In the rows, 128 means zero.
One hidden turn or mirror swaps the rows below in pairs. Which row is each named row swapped with?
k_908: [153 113 145 117 124 142  98 141 172 156 103 123 127 150 141 126  84]
k_728: [128 136 132 155 132 118  91 125 129 146 164  92 129 101 163 107 115]
k_425: [111 131 112 181  89 171 139 118 150  98 134 104 115 104 134 126 123]
k_879: [143 131 139 164 108 120  80 110 147 149 138  98 115  93 151  97 108]
k_245: [121 123 131 158 139 109 103  98 141 133 148  83 113 101 138 100 119]
k_975: [118 113 140 179 107 154  96 120 152 112 158 108 134 160 167 131 137]
k_744: [128 138 126 150 134 109  93  96 125 129 153 115 128  98 158 100 115]
k_352: [127 125 116 159 120 170 173 162 155 128 135 133 122 146 129 132 122]
k_113: [127 142 106 143 141 164 166 147 155  98 115 151 134 136 145 121 106]
k_550: [130 137 110 158 129 168 156 151 157 106 109 152 125 141 113 134 108]
k_923: [132 134 149 150 137 140 100 137 150 112 122 170 133 170 127 111 134]
k_247: [132 145 143 153 133 133  94 144 131 112 130 166 122 158 118 107 134]
k_86: [139 144 129 166 128 112  86 113 123 134 149  88 112 107 148 114 109]
k_201: [160 147 152 117 127 157 113 122 165 166 115 115 123 137 115 127  92]
k_302: [109 123 107 177 106 164 136  90 154  93 116 126 114 105 127 103 121]
k_97: [143 133 137 116  96 143 131 146 166 145 120 101 120 147 129 125  69]
k_906: [113 129 136 172 103 148 108 107 151 108 163 106 128 159 154 137 149]
k_858: [131 135 116 146 153 169 159 164 141 105 118 143 140 123 140 131 111]
k_835: [142 141 147  98 104 149 116 121 162 147 114 124 127 153 138 125  90]
k_563: [164 147 144 118 123 140 114 156 164 160 118 119 131 136 155 115  90]
k_139: [148 133 118 150 133 103  87 100 138 135 144 103 115  97 144 100 125]
k_130: [113 107 114 196 129 165 132 108 148  87 131 116 134 109 142 112 122]
k_618: [144 131 140 105 138 134 133 143 170 154 111 110 122 151 125 123  92]
k_580: [115 142 110 196 127 149 133 114 143  85 149 112 126 102 136 129 123]
k_561: [124 116 127 150 128 173 138 139 175 104  99 157 138 142 121 130  94]
k_455: [142 123 130 154 151 128  95 100 146 146 165  94 138  93 154 106 106]
k_971: [119 144 152 158 135 108  83 110 141 115 149  93  97 109 137 111 115]
k_732: [113 110 140 166 101 157 102 120 157 111 152 100 137 162 163 129 135]
k_85: [127 123 153 107 128 130 108 148 179 133 129 123 113 153 143 138  88]
k_668: [160 134 137  99 118 138 114 128 168 150 110 110 129 148 147 125  99]
k_513: [124 101 112 148 143 165 140 142 156 109 112 168 155 113 141 123 109]
k_134: [140 134 164 118 113 146  99 138 160 166 104 121 125 140 130 114  91]
k_297: [130 125 119 148 138 163 143 160 151  97 108 169 136 121 137 104 105]
k_661: [132 124 134 161 139 108  98 117 130 113 138 103 123  92 148  84  94]
k_34: [138 145 149 160 128 143  93 142 138 119 122 161 118 172 116 117 132]
k_122: [120 104 133 188 135 165 134 119 141  99 113 123 125 104 133  86 138]
k_351: [118 152 114 176 101 174 148 108 129 102 125 108 129 105 121 137 131]
k_419: [111 108 115 181 103 171 130 104 150 109 116 119 118  96 118 121 124]

k_455 pairs with k_201
k_352 pairs with k_122
k_879 pairs with k_563
k_351 pairs with k_513

